In the data rows, the value 128 means zero.
Some points, one per row:
[125 144 110 132 174  86 153 114 150  92 113 102 111 172 125 196 140 138
  84 168 156 102 127 116]
[121 155 129 129 108 129 101 137 143 123 141 112 141 105 118 104 102 143
 119  96 140 126 124 113]
[102 103 107 130 150  93  66 123 106 153  89 172  86 146 140  85  85 103
 146 145  90 102  80 110]
[149 191 116 158 128 116 169  84 164 147 169  91 155 149  81 139  98 131
 142 104 133 136 120 144]
[155 124 137 125  98 143 148 144 154 130 164 102 143 147 127 155 169 148
 123 108 129 163 171 121]
[134 153 113 165 132  84 175 141 104  79 129 108 134  78 151 136 128 141
 152  80 128 134 146 119]
[168  76 152 118 124 161 206 142 148  59 184  96 173  97  89 159 218 148
 176 143 134 154 243 184]
[157 138 105 119  67 107 202 158 150  74 151  98 156  70 154 164 142 165
 136 108 118 179 189 136]
[142 131 130 133 130 127 138 141 109 150 125 136 144 133 160 130 132 116
 135 130 101 126 120 120]
[ 86 157  85 130 152 120  43 167  79 219  72 195  92 110 161  80   0  76
 116  58  96 126   4  57]
[130 104 116 155 165 111 100 153  90 144 122 153 106 164 151 141  98  89
 136 139 123 107  47 113]
[143 120 121 121 112 138 158 128 146 159 112 133  90 143 157 134 169 142
 141 164 116 121 136 127]
[170 138 128 105 110 202 203 140 103 130  86  67 174  87 143 171 175 144
 110 168 109 158 181 145]
[136 160 155 149 139 107  93 100 141 207 127 152 155 143 122  90 108 113
 126 110 127 108  69 118]
[ 98  81 134 121 119 131  62 131  75 179  50 162  76 164 153  75  72 118
 149 116 135 107 109 106]
[128 141 145 126  99 126 126 131 149 153 135 109 156 139 117 107 167 140
 152 140 130 143 127 114]
[120 147 104 147 162  69 115 111 119 165 148 155  92 141 138  94  83 121
 164  62 139  84  19 127]
[145 147 100 152 146 115  85 139 126 157 114 129 157 155 129 117 113 117
 130 148 116 134 113 119]
[167 124 122 123 113 135 172 162 165 112 136  86 191 102 125 176 196 156
  83 144 115 179 209 139]
[141 128 127 113 135  96 190 122 169  70 125  86 130 137  83 180 153 171
 108 151 140 136 146 143]
[149 154  95 132  84  95 215 126 218  60 183 127 130 137  89 150 163 168
 136 111 105 152 134 157]
[112 102 149 114 140 103 106  87 135 103 158 119 126 108  88 117 116 151
 108  88 180 132 165 192]
[172 140 138 103  95 142 164 175 166 113  95  68 183  97 112 180 183 151
 108 160 120 158 187 104]
[168 138 143 122  94 117 217 100 187  97 165 145 135 132 178 175 228 154
 127 158 129 161 179 142]
[162 111 129 113 115 214 164 146 103 151  96 100 135 112 158 163 123 134
 116 142  87 157 170 134]
[128 110 132 112 127  99 191 108 210  62 191 123 109 136 112 155 204 149
 138 141 158 133 181 180]
[126 205 135 155 172 115  91 108 131 178 161 125 202 114 131  99 102 105
 100 129 110 102  69 125]
[128 108 152 114 139 104  82 154 109 177 108 178 130 158 131 125 112 101
 154 138  88 134  85 109]
[123 171 163 153 123 137  42 138 102 138 101 136 146 131 114  91  91 109
 154 122 150  90  66 114]
[177 168 114 106 114 209 195 118 131 134  83  82 174  96 159 185 178 155
  96 184 104 153 190 158]
[126 130 165 175 157 115  55 143  93 204 147 157 143 158 117  91  62 107
 120 123 125 138  49 127]
[180 144 148 100 114 163 189 105 161  44 159  83 154  97  82 173 241 164
 131 146 172 163 208 155]
[ 96 158 124 145 158 108 131  86 173 121 108 137 135 137  98 121 135 122
 140 154 140 109 156 152]
[ 98 159 121 148 100 142 110 102 114 168 170 123 118 131 118  90  66 122
 131 129 133  95  48 113]
[124 152 106 144 149  64 101 100 132 133 166 121 137 114 120 144 103 110
  99 151 155 126  71 144]
Then 10 other points, each followed by its number:
[ 79 116  98 122 103 116  37 159  67 198  86 189  72 145 141  78  38  78
  86  77  72 155  49  62] 0
[131 125 100 126  93 153 106 170 106 160 109 152 122 118 155 112 114 118
 106 113 110 133 103 112] 1
[114  99  91  94  91  98 110 168  84 153  71 137 119 134 161 110  45 113
 133  92 101 152  95 108] 2
[160 132 131 141 117 109 197  90 222 134 187 121 202 101  97 154 226 160
  92 146 115 182 202 185] 3
[159 175 127  96 145 186 181 133 144  53 146  53 181  80 113 192 170 146
  79 144 194 161 175 130] 4
[ 98  77 147 135 110 139  67 119  60 187  97 137 101 159 141  67  69  72
 167  99 114 117  91 129] 5
[146 131 106 107 143 160 104 127 116 121 135 121  97 138 131 130 180 140
  65 163 139 141 128 105] 6
[110 151  91 131 168  85  95 102 122 161 165 156 144 139 131 107 139  89
 122 138 161 100  79 127] 7
[139 137 164 124 119 129 217 131 218  53 163 103 163 132 115 174 214 193
  89 143 112 171 198 161] 8
[164 119 158 103 144 175 170  80 159  88 168  92 173  89 129 156 199 153
 107 185 152 120 137 148] 9
Which of these numbered points is nearest to each point below, ignoring the direction in which the first points spread most? Its number follows each.
[146 129  95 135 129  98 171 112 151  85 132 110 173 135 108 172 209 149
 133 164 168 115 148 148] > 7
[149 158  96 115 109 166 178 156 137 159 117  90 185 107 140 131 138 122
 136 129 108 110 132 101] > 1
[122 157 119 141 145  98  95 124 130 112 136 166 140  94 142 117 133 120
 116 139 173 116 132 124] > 7
[143 123 122 123  87 109 156 146 123 137 119  95 109 114 156 128  88 152
 139  77 105 171 135 127] > 2
[136 111  96 111  73 112  82 166  89 189  86 157  91 140 180  83  45 109
 168  79 106 142  89 122] > 2
[126 136 151 142 129 112 198 120 180  85 150 109 158 151 131 181 176 175
  84 124  96 164 193 154] > 8
[161  94 119  79 114 102 154 146 147 135  92 119  99 120 175 117 105 134
 167 118 125 131 127  99] > 2
[154 114 167  88 106 121 217 143 196  51 188 105 164 146 126 179 218 196
 111 165 108 158 200 151] > 8
[102 136  85 100 110 163  59 177  87 176  86 165  96 130 176  87  21  76
 105  68  55 145  76  46] > 0
[ 93 134 111 123 205 102  26 145  61 199  58 164  69 180 153 130  66  73
 121 144 141  77   7  59] > 6
[124 145 123 118 147 146  50 144  89 197  61 179 127 128 177  86  70 113
 151 102 144 102  71  85] > 1
[137  71 159 122  63 145 221 142 140  82 166 156 144 113 142 131 177 150
  88 126  53 203 221 159] > 0
[144 139 170 100 139 165 126 111 149 109 164 133 175 104  88 170 200 133
  98 192 149 130 184 162] > 9
[119 133 113 136 108 114  44 162  62 199  71 159  80 121 179  71   0  99
 157  86  94 136  56  80] > 2
[145 149 167 154 127  92 144 101 163 158 165 126 189 140 130 120 149 139
 111 146 126 166 139 162] > 3
[112 126 108  88 138 155  46 138 114 128  99 191 102 133 156 108 151 117
  75 124 145 114  75  79] > 6
[127 130 138  90 106 123 216 133 176  31 178 118 147 106 123 185 181 156
  83 146 115 162 198 141] > 8
[100  68 111 126 103 143  80 157  74 189 100 223  89 162 172  58  77 100
  78  63  75 160  95 140] > 0
[115  99 114 106  87 119 191 133 129  89 137 125 131 151 127  99 107 151
 136  73 101 202 132 129] > 2
[100 117 108 155 183 111  59 139  93 147  78 125  76 156 142 169 116 109
 100 150 152  84  58 109] > 6
[149 142 117  90 130 188 116 148  93 119  91 165  54 152 124 151 135 116
 114 169 166  67 100  99] > 6
[ 66 183  86 135 225 255  17 121  67 171 139  39  87 169  81  10   0   0
  67 169 126 103   0  46] > 4
[ 90  62 116 124 162  97   4 143  87 184 108 200  87 209 121  95 101  90
  77  81 136  87  61 109] > 6
[163  98 146 161 124 117 255 127 173   0 173 101 144 106  82 188 236 199
 131 143 115 162 233 176] > 8
[147 178 130 118 145 104 109 141 169 102 120 107 136 110  87 177 118 135
 101 129 163 103 116 121] > 4
[120 132 148  96 119 110  97 153  98 163  98 124 103 142 177 101  62 141
 160 109 127 126 100  98] > 2
[124 113 102  95 127 127   0 154  62 255   8 155  81 171 162  65   8  74
 156 113 121 113  24  65] > 2
[ 94  83 104  99 102  85 151 129 155 124 166 137 196  88 174  82 201 129
 145 136 164 126 168 163] > 7
[ 72  85 117 113 146 124   0 143  55 187 105 203  63 161 149  77  38  60
 100  67 108 101  24  67] > 0
[107 137 121  87 160 157  96 136 130 102 125 182 136 152 126 142 118 150
  48 143 141 112  80  92] > 6
[ 92 155 125 139 162 103 135  72 172  58 196 140 127 144  43 157 202 123
 114 146 147 110 144 162] > 7
[117 209 135 186 188  79 103  93 136 187 143 135 210 127 100 136 111 111
 110 118 138 140  95 135] > 3
[152 128 155  89  83 112 180 123 152  50 126  90 116 135 152 179 161 182
 157 131 144 160 230 117] > 2
[159  75 157 142 110 136 180  87 131  95 152 100 156 107 145 106 139 152
 154 127  95 158 189 164] > 5
[155 129 113 129 122 203 116 145  99 190  77 123 158 128 163 152 115 117
 105 153 115 129 156 124] > 1
Here are 10 other points, each followed by its number:
[128 142 133 107 141 106 152 124 164  63 121 104 123 143 100 183 165 151
  94 139 160 106 157 145] 0
[157 145 160 117 124 112  63 138  68 107  56 146 114 107 123 118 105 139
 151 111 156 141 135 120] 1
[121 196 116 156 146 121  92  95 124 172 126 131 136 134 128 115 110 104
 154 149 161 128 105 129] 2
[ 96 170 142 114 114 122 103  92 121 130 123  76 124 184  94 142 117 117
 119 132 170  77  90 155] 3
[111 144 105 120 108 125 109 150 101 194  66 131 127 150 147  95  69 108
 150 125 103 106  66 121] 4
[107  90 148  92 158  88 145 159 151  24 182 131 127 133  95 173 211 157
  73 124 166 143 182 156] 5
[ 76 108  94  95 163 134   0 187  58 183  74 168  71 136 169 108  44  64
 139  63  93  73  16  86] 6
[119 113 142 119  87 125 172 162 138  78 121 118  99 100 123 159 151 145
 147 114 104 155 178 131] 7
[153 122  96 108  94 120 179 162 157 105 152 118 128  85 148 179 127 136
  81 104  97 211 165 102] 8
[137 167 126 110 120 156 240 149 174 100 103 119 155 113 137 152 167 153
 120 123 126 121 182 120] 9
Which of these numbered points is nearest to each point below, ignoring the direction in which the first points spread most? Its number follows each.
[155 179 109 101  68 113 254 159 210  38 165  99 169  87 113 237 200 197
  76 134  81 216 230 138] > 8
[157 119 105  74 161 185  83 165 100 146  73 141 101 130 145 144 154  94
 139 161 166 107  84  71] > 6
[ 28 160  80 170 208  99   0 108  44 255  34 225  75 165 148   4   0  13
 143  89 128  31   0  61] > 9
[181 140 148 128  84 127 247 128 173  23 201  94 134  86 116 182 209 183
 146 142 115 167 227 173] > 7
[142 128 115 140 127 129 166 132 104 138 103 104 130 183 121 164 127 128
 149 144  99 132 133 143] > 4
[165 179 160 145  77 131 198  84 209  73 181  86 186  88  96 182 255 161
 104 156 154 177 232 193] > 2
[100  95  99 124 149 158   0 208  34 253  61 174  44 171 148  71  11  52
 125  89 137  59   0  25] > 6
[155 155 146  89 112 158 106 171 101 106  77 119  82 114 139 155 165 153
 138 176 160 117 109  88] > 1
[178 196  82 165 200 151 154  45 123 207  77 244 125 136 131  42  41 109
 194   0 158 141  87  92] > 9
[125 140 138  89 119 169  87  86 115 118 107 107 115 111  64 132 191 112
 140 154 202  71 135 153] > 3
[164 141 147 124  95 124 177 164 176  90 118 136 166  89 133 193 160 140
  84 132  93 210 194 102] > 8
[108 102  98 100 165 138  12 204  49 234  84 186  77 140 148  92  15  76
 130 125 133  94   0  32] > 6
[134 152 153 122 140  92 142 153 143  88 129 103 114 145 110 200 140 132
 109 174 158 110 122 111] > 0
[122 147  86 113  93  98 205 139 151 100 146 150 153  70 147 187 160 158
 106  97 108 183 156 114] > 8
[122 132 120 120 130  80 166 133 136  69  95 110 113 147 117 156 156 147
  88 143 122 123 147 152] > 0
[157 205 125 129 104 151 211 146 198  94 115  79 175  80 138 165 196 186
 133 152 128 161 184 152] > 9
[145  67 127 105 151 118 169 141 161  54 217 158 134 149 117 180 203 160
  76 117 134 164 177 152] > 5
[141 128 137  97  99 165 190  89 145  83 187 100 133 117  84 175 232 149
 130 167 187 106 176 151] > 3
[127 148 123 134 138 156 114  88 138 145 190 123 159 110 111  79 116 117
 179 138 143 120  92 140] > 2
[118 170 112 175 160 128  94  84 132 173 131 129 158 127 122 106 112 101
 157 162 139 109  99 126] > 2
[176 137 178 108 131 136 255 113 184   7 139 104 183 144 118 254 255 199
  47 155 164 157 255 179] > 0
[ 95 103 172 132 115  76 194  99 207   0 255 110 154 108  35 175 249 150
  91 155 145 151 194 196] > 5
[128 143 137 125 176 111 168 136 155  64 112 113 119 101 139 170 165 141
 114 176 142 112 166 144] > 0
[138 156 127 172 124  93 138  98 150 108 197 117 175 128 140 136 172 143
 110 141 105 180 180 167] > 2
[148 112 170 121 123  99 162 141 122 101 148 138 104 120 128 142 137 144
 134 146 130 147 170 125] > 7
[150 154 101 123 161  96 252 134 185   0 173  83 135 124  96 255 234 213
  93 158 158 136 198 188] > 0
[105  61 124  96 163 141 136 116 168  75 172 131 115 184 114 150 183 146
  36 107 136 130 134 138] > 5
[167 125 111 112  97 201 157 101 119 184  88 101 129 113 142 174 133 115
 111 150  88 128 164 140] > 4
[ 86  79 119 103 178  86  50 131 113 136 116 200  94 187 117 122 124 100
  70  95 134 105  58 123] > 5
[137 120 131 131 169  91 138 157 129 105 140 112 105 143 143 189 114 131
 117 180 126 106  89 113] > 0
[142 125 136  77 105 199 147 166 123  88  95 123 114  97 140 161 178 141
  97 138 136 141 149  83] > 6
[101  84 146 120 176  92  67 138 141 142 125 171  88 173 128 118 151 121
  89  78 169 115  91 117] > 5
[ 88 130 125 126 120 112 100 120 144 143 150 172  82 137 129 106 113 114
 135 109 109 118 104 102] > 7
[111  99 152 103 186  84  91 137 132 105 127 153 121 149 127 120 142 145
  66 106 152 121 115 140] > 5
[101 155 117  92 144 108 122 125 174  93 111 134 124 125 123 125 154 167
 126 119 150 106 113 136] > 0
